One turn sends every row of this set to another row. A few are shown first. Where does it send the rows asked after them?
gipiv: [ -2   0  -1 -20  10  13  12   1  -1 -14   0   4   8 -14   9 -13  11   0
  -4  11   5   2   5  -3  -9  -7  -8  -9  22]
nabe: [ -1   9   1  -5   3  17   3  -8  -3   3  -3 -16   4  -8   9   0  -1  -7
   4 -19  -8   5   2  -7   7 -20  -6  11  -7]
Zuvog: [  0  -5   6   0  -1   3 -19  -9   0  -7  16  10   0 -11  -2   8  19   6
  10   7  -2   0  13  -8  -5   2 -11   1  16]
nibo: [  1  10  -3  -6  -1  16  -2 -11  -5   3  -5 -19  -1 -10  10   0   0  -6
   2 -19  -4   8  -4  -9   2 -16  -5  11 -10]
Niv: [ -2  -5   7   4   1   7 -21  -6   1  -5  12  10   0  -8   2   5  24   8
  11   5   2  -2  15  -5  -8   4  -6  -3  14]
fineb: [ -1  -3  -1  -7 -22   6   0 -18   0   9  -4   6 -14   4   9 -15   0 -16
  -9   1   2   0  -1  -9  12   7  -4  -7  -2]
Tus: [ -1   0  -1  -7 -18   5  -4 -17   2   8  -2   8 -12   2   9 -14   2 -14
 -11   3   5  -1  -1 -10  14   8 -10 -15  -3]
lis: [ -8  -1   9 -10  -5   1  -6  -8  -3   5   1 -14   2  10  -2   7   6  23
  -7   0  -9  -3  -5   9 -11   3   8  -7  -5]
pefu: [  0   0   6 -23   6  13  13   2   1  -7   0   3   9  -8   9 -14   7  -6
   2  13   6   4   0  -4 -12  -3 -10  -3  25]
zek: [ -5   6  -4  -8  -2  19   0  -8  -4   3  -2 -18   0  -7   7   3  -4  -6
   5 -23  -9   4  -3  -6   1 -15  -4  10  -6]
vub: [ -2   6   5  -9  -8   1   0 -13  -5   7  -1 -15   6  11  -3   6   7  24
  -6   3  -6  -1  -2   8  -6   3   6 -10  -8]
Darus: [  2   2  12  -3  10   3  -3   8  -9  -4   6   2   9  -2 -17 -13  12  -9
   6  -5   4 -10  -9 -21  -6  -6  11   1   8]
Feref: [  1   9   9  -4  14   4  -1  -2 -10  -5   7   2   9  -3 -16 -14  18  -8
   5  -6   0 -13  -7 -18  -2   1  13   1  10]
daval: [ -2   2   1 -22   2  13   7  -5   4 -12   1   1   8 -13   8 -20   5 -13
   0  14   3   7   0  -1 -12  -7  -9  -6  17]
neke: [  2   2  10  -6  17   1   0   4 -11  -6   8   3  15   3 -15 -11   7  -4
   6  -9  -5 -10  -6 -19  -3  -2  13  -1   3]
nofef: [  4   0  -2  -4 -17   9  -5 -19  -2  10  -5   7 -15   6   7 -13   0 -13
 -14   4   4   1  -3  -7  12   7  -5 -12  -2]
Suf: [ -6   8   6 -12 -11  -5   5 -11  -1   7   4 -13   2  10  -1   6   2  23
  -6   3  -7  -2  -6   9  -5   2   5  -6  -5]
kodi: [ -6   4   8  -5  -6  -1   0 -11  -3   4   5 -16   2   8  -5   7   5  24
  -9   3  -7  -7  -5  10  -7   4   3 -10  -4]
nez: [ -1  -1  -1  -7 -21   5  -4 -16  -1   9  -6  10 -13   0   9 -13   9 -15
 -14   4   1   0  -2  -5  10  10  -1 -13   2]
sog: [ -2   7  -5  -5   0  17  -1 -11  -1  -1  -3 -16  -2  -6  10   1  -3  -2
   1 -24  -8   6  -1  -9   7 -14 -10  11  -4]
Dakes: [ -4   7  -3  -7  -3  19  -2  -5  -4   1  -7 -16   2  -9   6  -4   0 -11
   3 -20  -7   5   2 -11   1 -19  -2  11  -5]
nofa: [  1  -5   6 -21   9  14   7   1   4  -6   2   7   6 -15  10 -17   4  -5
   3  14   4   5  -4   1 -12  -9  -5  -8  19]
ser: [ -2  10  13  -8   8   4  -4   3  -9  -5  14   8  11   4 -14 -20   9  -5
   5  -2   2 -11  -7 -16  -5  -8  13   0   6]
gevu: [ -3   8   0  -9   0  17   0  -6   0  -2  -6 -19   2  -8  10  -1  -1  -8
   6 -21  -7  11  -1  -8   4 -16  -6   8  -9]
kosat: [ -5   1   6  -8  -5  -1   1 -10  -3   6  -1 -12   5  10  -5   6   5  23
  -8   1  -9  -3  -5  13  -1   1   9  -7  -5]
fofa: [ -6   2   5 -13  -9  -4  -1 -13   0   4   2 -15  -2  11  -2   7   8  22
  -9   1  -8  -3  -5   7  -5   4   5 -10  -3]
sogo: [ -1  -3  -3  -2 -20   7   0 -21   1  11  -1   4 -10   8   6 -10  -1 -16
  -9   2   4  -1  -5 -10  13   9  -5 -12   0]
Tetug: [ -1   0  -1  -6 -19  10  -6 -18   3   8  -1   6 -15   1   5 -11   4 -16
 -15   4   6   0  -2  -8  12  12  -4  -8  -1]
legin: [  1  -4  10   7   6   2 -21  -7  -3  -5  17   7   1 -10   3   6  16  -5
   8   4  -4   0  14  -8  -7   3  -8  -7  15]
meb: [ -2  -3   7   2  -1   6 -20  -2  -5 -10  15   8  -4  -5  -3   5  19   4
   9   6   1   4  19  -7  -7   0 -11  -4  14]
Pezik: [ -2   1   6 -21   5  15   8  -1   1  -7  -2   9   6 -14   4 -17  10  -7
  -2  13   0   6  -1   0 -13  -6 -10  -8  23]
mez: [ -4  -1   7   3  -2   6 -21  -5  -5  -9  16  10  -6  -3   5   9  21   5
   4  10  -1  -2  15  -1   0   4  -3  -3  14]
noner: [  2   7   9  -1   9   3  -2   1  -8 -10   9   6   8   4 -17 -12  11  -6
  11  -7   3 -15 -13 -16  -4  -6   9   0  11]

gipiv turns into ser
Tus turns into nabe
Now these:
pefu turns into noner
kosat turns into Tetug
Darus turns into Niv
nofef turns into nibo
fineb turns into zek
Suf turns into sogo
Dakes turns into lis
neke turns into mez
Feref turns into meb

